128 stands for zero in the data rows.
Here are some points, each followed by its number:
tensor([ 98, 119, 132, 100, 151, 109, 130, 112, 165, 127,  90, 153, 105, 106, 145, 120, 157, 103, 146, 147, 106, 154,  99,  91]) 0
tensor([148, 143, 138,  98, 154, 127, 141, 132, 141, 159, 125, 115, 172, 142, 103, 110, 148, 148, 121,  99, 128, 163,  96, 116]) 1
tensor([ 92, 111, 134, 102, 147, 108, 133, 122, 159, 134, 100, 149, 100, 111, 144, 130, 157, 101, 150, 132, 101, 146,  96,  93]) 2
tensor([121, 152, 153, 128, 159, 122, 144, 153, 100, 161, 130, 104, 166, 144,  92, 130, 146, 151, 116,  90, 121, 133, 105, 137]) 3
tensor([112, 105, 135, 146, 130, 117, 128, 126, 113, 142,  94, 135, 141, 146, 129, 120, 147, 116, 145, 124, 105, 127, 117, 106]) 4
tensor([159,  85, 144,  90, 117, 125, 140, 100, 138, 144, 155,  98, 152, 155, 146, 178, 133, 130, 102, 122, 107, 157,  92, 106]) 5
tensor([ 82, 131, 103, 167, 101, 110, 118, 153,  88, 140, 122, 130,  73, 125, 135, 129, 112, 121, 173,  95, 125,  77, 166, 146]) 6
tensor([145, 114, 152,  97, 123, 138, 146, 139, 121, 126, 172,  90, 145, 127, 125, 159, 131, 131, 121, 104, 142, 141, 106, 155]) 7
tensor([153, 105, 146,  86, 116, 129, 138, 103, 173, 134, 167, 121, 149, 103, 136, 144, 144, 121, 112, 148, 132, 164, 100, 107]) 8
tensor([183, 167,  94, 148, 135, 156,  96, 148, 103,  81, 158, 138, 146, 134, 128, 121,  86, 175,  88, 176, 175, 121, 162, 178]) 9
tensor([150, 115, 150,  86, 132, 127, 138, 108, 166, 141, 173,  96, 157, 121, 128, 150, 138, 128, 108, 110, 135, 162,  97, 119]) 10
tensor([160, 101, 139,  91, 118, 134, 132,  95, 176, 117, 119, 158, 144, 102, 151, 129, 148, 119, 103, 166, 125, 169, 105,  92]) 11
tensor([ 97, 150, 110, 151, 111, 125,  99, 128, 110, 109, 143, 136,  88, 132, 106, 122,  87, 116, 140, 111, 154,  81, 167, 167]) 12
tensor([134, 166, 133, 158, 134, 152, 127, 160,  87,  98, 129,  91, 145, 153, 107, 119,  88, 122,  96, 135, 160,  87, 170, 172]) 13
tensor([120, 106, 121, 133, 126, 121, 132, 102, 163, 135,  88, 160, 138, 115, 131, 108, 142, 113, 142, 154, 107, 144, 129,  90]) 14
tensor([111, 156, 142, 161, 112, 153, 135, 154,  81,  98, 134,  86, 124, 159, 110, 149,  88, 104,  99, 112, 148,  80, 169, 169]) 15
tensor([182, 165, 103, 149, 128, 157,  99, 148, 102,  80, 157, 138, 145, 140, 137, 113,  84, 170,  88, 176, 176, 123, 161, 178]) 16
tensor([143, 111, 113, 110, 142, 125, 120, 112, 167, 130,  81, 163, 113, 120, 160, 104, 152, 126, 142, 169, 117, 167, 106,  92]) 17
tensor([115, 105, 124, 149, 122, 119, 131, 124, 123, 128,  88, 148, 121, 139, 135, 118, 139, 113, 149, 147, 104, 123, 124,  99]) 18
tensor([174, 157, 119, 131, 164, 117, 115, 153, 123,  99,  87, 133, 168, 147, 130, 110, 117, 167, 104, 172, 149, 166,  97, 135]) 19
tensor([140, 104, 151,  87, 135, 122, 141,  97, 174, 130, 153, 137, 147, 101, 142, 139, 149, 109, 108, 147, 118, 165,  99,  99]) 20
tensor([ 91, 170, 121, 164, 139, 132, 142, 169,  82, 117, 129,  87, 105, 134, 102, 122, 118, 132, 156,  98, 125,  83, 163, 164]) 21
tensor([ 96, 150, 117, 149, 107, 125, 102, 133, 108, 106, 143, 133,  86, 124, 111, 117,  87, 107, 144, 107, 154,  79, 168, 167]) 22
New points follow, each followed by the number of its nearest point above by angle.
tensor([172, 151, 113, 137, 161, 118, 114, 151, 117,  94,  84, 144, 162, 150, 134, 109, 121, 165, 109, 173, 149, 161,  99, 120]) 19
tensor([ 82, 127, 110, 164, 104, 110, 114, 152,  87, 142, 124, 120,  73, 126, 133, 125, 114, 110, 172,  96, 113,  77, 167, 152]) 6
tensor([151, 127, 152,  87, 132, 129, 133, 112, 164, 143, 172,  92, 159, 118, 129, 148, 131, 126, 104, 106, 137, 160,  99, 125]) 10
tensor([ 95, 162, 106, 169, 146, 130, 139, 162,  89, 116,  89, 120,  97, 132, 111, 113, 140, 134, 149, 135, 117,  96, 165, 132]) 21
tensor([ 81, 129, 103, 171, 104, 109, 118, 143,  88, 138,  90, 148,  70, 133, 145, 116, 115, 103, 170, 102, 105,  78, 168, 126]) 6
tensor([147, 148, 139, 106, 151, 141, 139, 144, 122, 157, 131, 109, 171, 141, 100, 113, 151, 151, 124,  97, 133, 155, 100, 128]) 1
tensor([ 82, 112, 101, 170, 101, 108, 114, 141,  90, 132,  86, 155,  70, 126, 146, 114, 123, 107, 171, 121, 104,  80, 167, 112]) 6
tensor([126, 172, 131, 152, 147, 148, 124, 163,  94, 103, 142,  96, 160, 133,  91, 110,  91, 132,  97, 114, 165,  88, 167, 173]) 13
tensor([163,  86, 152,  90, 119, 126, 144, 101, 141, 149, 161,  97, 157, 155, 149, 177, 133, 140, 108, 113, 109, 160,  90, 106]) 5
tensor([ 85, 120,  98, 171,  96, 118, 116, 147,  86, 133,  99, 142,  71, 130, 144, 118, 110, 112, 173, 105, 118,  78, 169, 134]) 6
tensor([153, 121, 109, 109, 142, 118, 107, 111, 167, 116,  81, 165, 124, 115, 157, 103, 148, 139, 140, 171, 115, 166, 110,  90]) 17
tensor([149, 139, 143,  91, 157, 127, 136, 114, 160, 154, 118, 114, 173, 136, 120, 104, 154, 141, 119, 106, 139, 171,  91, 104]) 1
tensor([144, 145, 138,  95, 155, 130, 138, 123, 152, 154, 132, 118, 172, 140, 110, 109, 149, 144, 122, 102, 136, 167,  93, 109]) 1
tensor([ 81, 133, 109, 164, 101, 111, 124, 155,  86, 145, 123, 111,  74, 120, 134, 125, 113, 103, 172,  92, 111,  76, 166, 153]) 6
tensor([160, 117, 107, 113, 146, 117, 106, 108, 168, 116,  80, 165, 130, 114, 155, 105, 147, 149, 143, 173, 120, 166, 100,  89]) 17
tensor([103, 108, 151, 146, 143, 113, 142, 123,  98, 150, 109, 108, 132, 155, 126, 129, 134, 107, 124, 103, 113, 113, 109, 125]) 4
tensor([104, 127, 126, 100, 153, 115, 124, 115, 170, 118,  87, 158, 111, 106, 147, 107, 154, 107, 147, 154, 114, 158,  99,  97]) 0
tensor([ 86, 118, 100, 168,  96, 111, 114, 151,  87, 138, 105, 134,  72, 133, 143, 124, 109, 118, 171, 107, 114,  78, 167, 149]) 6
tensor([105, 109, 149, 150, 135, 114, 138, 128, 110, 152, 102, 116, 133, 152, 132, 126, 133, 111, 129, 107, 105, 116, 111, 118]) 4
tensor([112, 106, 138, 146, 132, 120, 131, 128, 110, 145, 101, 133, 138, 148, 130, 121, 135, 118, 133, 113, 106, 130, 116, 115]) 4
